In the data rows, 128 means zero.
Here are some points, one per row:
[100 122 141  89 160 147 126 146 139 157 141 116 148 153 179 126 165 125  91 148 141 120 112 147 161 168 124 110 128 105 171 133 119  90 116 130 139 157 113  96  98 115  98 195 106 127 103 141]
[132 193 130 154 132 114 133 108 133 132 156 131 102  97 102 134 103  92 106 120 125 133 128 133 103 106 101 108 128 118 211 163 137 111 134 115 102 143 148 153 147 112 155 133 120 114 118 160]
[115 129 118 117 123 139 116 137 159 116 136 141 134 229 113 109 141 128 136 107 130 107 115 127 108 110 105 101 126 110 110 124 148 130 107 103 108 118 140 120 120 102 120  93 137  82 128 124]
[177 157 114  98 113 121 138 131  91 119 111 115 121 121 157 111 121 194 145 148 115 142 126 124 107 124 127 129 127 210 117 122 123 109 141 134 134 134 156 115 107  88 109 116 119  94 102 158]
[132 177 103 152  78 121 104 148 106 157 147 130 103 150 129 129 125 126 136 143 187 133 163 145 114 165 139 156 112 126 195 169 131 133 141 136 153 112 173  99 121 140 170 105 145 171 137  88]
[110 116  84 112 120 141 130  87 161 131  96 121 108 169 156 138 113 101 116 116  98 155 107 101 119 133 112 120 112 128 129 119 149 119 139  81 109  96  96 112 129 150 124  97  99 113 139 122]
[106 117 106 113 145  89 118 117 159  95 153  93 137 114 141 119 117 108 108 120 122 151 194 136  96 154 140 105 125 103 104  99 136 126 101 112 110 117 134 114 108 143 105  83 116 113 126 112]
[114  95 126 141 138 131 114 128  82 127 104 159 114 103  98 119  84  85 149 153 115 116 113 108 124 146 134 104 121  91 109 132 144  95 122 128 109 119 141 102 128 113 103 119 128 121 100 131]
[120 112 117 120 144 134 135 127 109 176 187 124 207 131 155 121 142 148 147 104  83 154 157 101 178 154 127 127 129 116 129 146 167 132 121 120 128 167 115 134 134 125 235 148 185 108 108 124]
[124 184 122 128 136 159 130 124 124 154 163 145 110 104 122 119 135 174 118 127 119 105 126 118 117 109 131 132 109 108  93 118 111 118 126 125  83 109 117 108 128 130 115 127  98 132 114  90]
[209 137 114 120 132  92 113 100 131 119 145 123 104 127 106 120 126 144 158 142 129 100 125 135 137 109 172 108 132 140 134 103 113 144 133 111 151 135  80 107 101 136 138 138 127 101 123 177]
[124 110 144 145 132 130 115 127 115 133 131 152 118 101 141  99 120 148 112 129 128 112 191 119 194 127 101 130  99 151 134 127 151 109 110 134 127 111 108 156 115 108  94 123 162 119 199 115]
[143 121 163 102 135 152 149 146 134 194 118 120 128 135 109 110 117 108 131 161  99 154 113 156 121 126 171 129 185 132  91 117 133 114 134 121 134 138 178 153 114 176 154 139 123 151 223 163]
[163  90 116 116  91 126 112 109 164 115 122 130 112 109 126 113 135 133 121 116 100 128 130 168 149 123 159 104  96 150 128 116  94 132 107 127 133  91 172 134 148 122 142 165 113 109  89 135]
[118 169 112 122 119 115  88 112  89  94 124 114 141 112 137 117 137  82 142  98  99  94 118 131 136 115 101 123 127 160 113 127  90 146 145 102 137 153 148 126 105 132 119 138 108 143 125 138]
[124 135 180 216  99 128 151 100 124 127 104 102 133 192 138 107 115 174 122 112  99 110 129 127 126 123 123 131 139 104 116 119 112 121 101 122 128 132 107 128 115 124 112 121 116 171 107 143]
[120 130 121  75 122 128 141 107 109 110 140 144 126 116 111 100 115 101 116 117 118 121 102 113 122 112 135 116 137 154 139 119 117 195 121 144 114 112 108 130 107  90 125 101 138 203 123 121]
[ 82 127 158 127 108 122 113 121 114 121 125 142 135 120 124 155 103 164 117 166 131 133 101 172 128 140 182 117 208 175 126 117 134 129 106  98 115 184 129 129 191 124 116 136 136 114 179 116]
[123 134 129 123 177 159 130 143 146 117 104 113 121 132 177  98 115 127 252 109 178 143 111 152 132 147 156 107 141 127 140 121 120 117 132 152 115 127 122 200 162 178 134 128 133 152 122 111]
[118 135 184 127 111 118 107 123 127 135 130 116 113 101  99 138 150 207 131 126 131 126 115 107 118 167  89 129 123  92 103 146 113 125 129  87 133  91 117 150 122 123 118 114 108 149 119 172]
[121 104 117  96  99 143 108 103 131 113 104 125 123 125 117 130 123 110 124 111 151 127 170 112  96 109 126 233 169 102 124 108 116 111 125 109  96 136 117 146  97 117 110 173 201 115 118 126]
[117  98 103 157 123 137 128 177 152 132 129 148 126 125 178 162 131 114 168 163 167  93 163 122 115 114 132 169 124 132 134 139 142 189 147 138 108 156 142 111 180 122 136 125  93 170 146 216]
[117 106 154 144 125 106 128 184 132 124  96 173 138 105 113 113 109 111 118 121 153 116 148 103 117 124 103 107 134 158 113 116  99  99 135 118 115 125 110 105 113 114 186 130 103 117 124  94]
[110 154 118 127 129 104 235 127 124 115 118 212 143 124 153 151 164 125 140 128 166 143 145 140 139 128 123 132 118 116 123 115 107 146 157 166 141 113 172 125 136 207 112 128 171 122 131 186]
[151 129 140 161 212 123 116 118 137 156 139 160 106 164 109 110 139 110 115 127 152 141 143 109 128 171 122 202 140 192 154 174 118 184 126 149 139 133 161 162 150 168 111 118 113 118  98 123]
[ 95 120 121 127 120  89 107 155  91 180 112 128 133 118 129 119 112  90 139 128 113 125 117 131 111  86 116 127 139 107 115 109 118 116 110 161 148  92  92 135 168 119  97 115 110 103  99 120]
[131  90 143 117 117 170 127 125 153 128 125 125 114  97 114 125 151 135 126 136 118 137 128 187 118 104 106 114  95 133 151 101 120 134 147 110 167 183 123 123 102 138 116  86 133 118  93 107]
[127 134 139 136 135 168 163 111 157 146 153 110 225 145  92 208 126 114 162 164 135 163 158 127 122 135 114 107 109 146 140 143 150 126 117 135 155 108 112 131 108 108  99 194 111 134 137 109]
[166 152 100  94 142 114 112 128 132 102  99 125 141 137  84 128 120 158 110  93 118 126 120 138 127 128 128 138  94 156 110 106 129  97 126 145 143 155 120 103 178 114 121 113 135 166 126 157]
[130 128 106 130 119 183 182 125 174 121 141  99 104  94 130 110 125 126 133 115 130 125 102 104 141 136 118 141 144 103 124 114 115 136 119 122 217 141 136  87 144 101 120 140 122 100 133 104]
[186 125 128 112  94 118 135 134 106 123 163 104 128 128 110 137 141 113 113 142 118 119 115  91 136 127 107 128 122 104 190 128  95 103 100 152  98 131 144 131 171 146 121  97 111 131 137 108]
[160 134 141 142 145 131 132 167 144 118 129 131 153 132 163 141 124 117  98 136 117 104 113 180 124 162 149 106 200 107 120 114 153 147 242 136 130  99 131 165 162 141 103 124 170 133 138 113]
[108 122 174 148 113 118 110 104 142 105 148 111 122 153 124 118 205 143 140 125 119 120  97 107 110 102 121 127 154 141 119 118 207 103 117 138 117  93 137 101 121 141 126 121 115 142 110 121]
[108  92 139 156 131 122 111 107 109 158 113 104 103 110 129 166 107 118 103  83 155 115 115  90 104 135 137  88 108 129 108 114 111 116 149 184 107 135 123 117 112 119 125 118 149 104 147 123]
[125 134 163 146 154 152  93 125 113  98 142 133 136 139 158 165 130 113 115 159 154 216 147 116 208  82 140 153 109 112 108 142 124 110 138 129 138 119 113 130 119  93 181 118 143 137 139 130]
[122 130 143 103 104 132 158 165 134  94 149 138  83 145 128 174 139 102 132 101 100 124 116 135 131 166 162 128  96 111 121 135 172 136 114 147 180 162 102 156 105 108 124 165 100 105 126 112]
[118 116 109 112 133 111 130 122 123 101 118 118 144 112 119 100 116 123 109 100 125 123 120 134 115  91 155 118 124 131 106 255 113 142 134 125 121 133  99 108 124 149 103 122 132 152 131 117]
[ 89 108 107 145 151 131 121 128 124 105  93 128 139 119 114 129 111 149 100 174 108  81 105 128 125 125 112 149 104 131 134 123 108 113 120 176 131 106 112 157  98 124 206 113 141 107 150 118]
[119 110 108 112 130 102 142 116 105 106  91  91 125 135 100 109 118 136 117 126 150 148 144 131 155 120 101 138 131 101 112 101 158 186 135 108  92 123 134 112 123 143 128 172 115 102 125  98]
[167 144  85 160 128 100 120 157 120 166 124 123 120 100 137 141 150 147 105 126 127 134  80 117 109 115 119 128 101 108 124 122 124 130  97  88 113 133 139 148 110 118 113 129 132 155 127 100]
These points spread out most along one direction. Take the direction at right angles to it along which they spread out most. Then take the direction at right angles to both along which they spread out most. Go by this last direction. How far along it is each point below, from 0 to 99? 50 is the average, and the first point above lies past it. One standard deviation of the points above along it is 16.
[118 135 184 127 111 118 107 123 127 135 130 116 113 101  99 138 150 207 131 126 131 126 115 107 118 167  89 129 123  92 103 146 113 125 129  87 133  91 117 150 122 123 118 114 108 149 119 172] 52
[131  90 143 117 117 170 127 125 153 128 125 125 114  97 114 125 151 135 126 136 118 137 128 187 118 104 106 114  95 133 151 101 120 134 147 110 167 183 123 123 102 138 116  86 133 118  93 107] 60
[160 134 141 142 145 131 132 167 144 118 129 131 153 132 163 141 124 117  98 136 117 104 113 180 124 162 149 106 200 107 120 114 153 147 242 136 130  99 131 165 162 141 103 124 170 133 138 113] 83
[117 106 154 144 125 106 128 184 132 124  96 173 138 105 113 113 109 111 118 121 153 116 148 103 117 124 103 107 134 158 113 116  99  99 135 118 115 125 110 105 113 114 186 130 103 117 124  94] 40
[124 110 144 145 132 130 115 127 115 133 131 152 118 101 141  99 120 148 112 129 128 112 191 119 194 127 101 130  99 151 134 127 151 109 110 134 127 111 108 156 115 108  94 123 162 119 199 115] 39
[132 177 103 152  78 121 104 148 106 157 147 130 103 150 129 129 125 126 136 143 187 133 163 145 114 165 139 156 112 126 195 169 131 133 141 136 153 112 173  99 121 140 170 105 145 171 137  88] 7
[186 125 128 112  94 118 135 134 106 123 163 104 128 128 110 137 141 113 113 142 118 119 115  91 136 127 107 128 122 104 190 128  95 103 100 152  98 131 144 131 171 146 121  97 111 131 137 108] 31
[115 129 118 117 123 139 116 137 159 116 136 141 134 229 113 109 141 128 136 107 130 107 115 127 108 110 105 101 126 110 110 124 148 130 107 103 108 118 140 120 120 102 120  93 137  82 128 124] 60
[117  98 103 157 123 137 128 177 152 132 129 148 126 125 178 162 131 114 168 163 167  93 163 122 115 114 132 169 124 132 134 139 142 189 147 138 108 156 142 111 180 122 136 125  93 170 146 216] 37
[110 116  84 112 120 141 130  87 161 131  96 121 108 169 156 138 113 101 116 116  98 155 107 101 119 133 112 120 112 128 129 119 149 119 139  81 109  96  96 112 129 150 124  97  99 113 139 122] 59
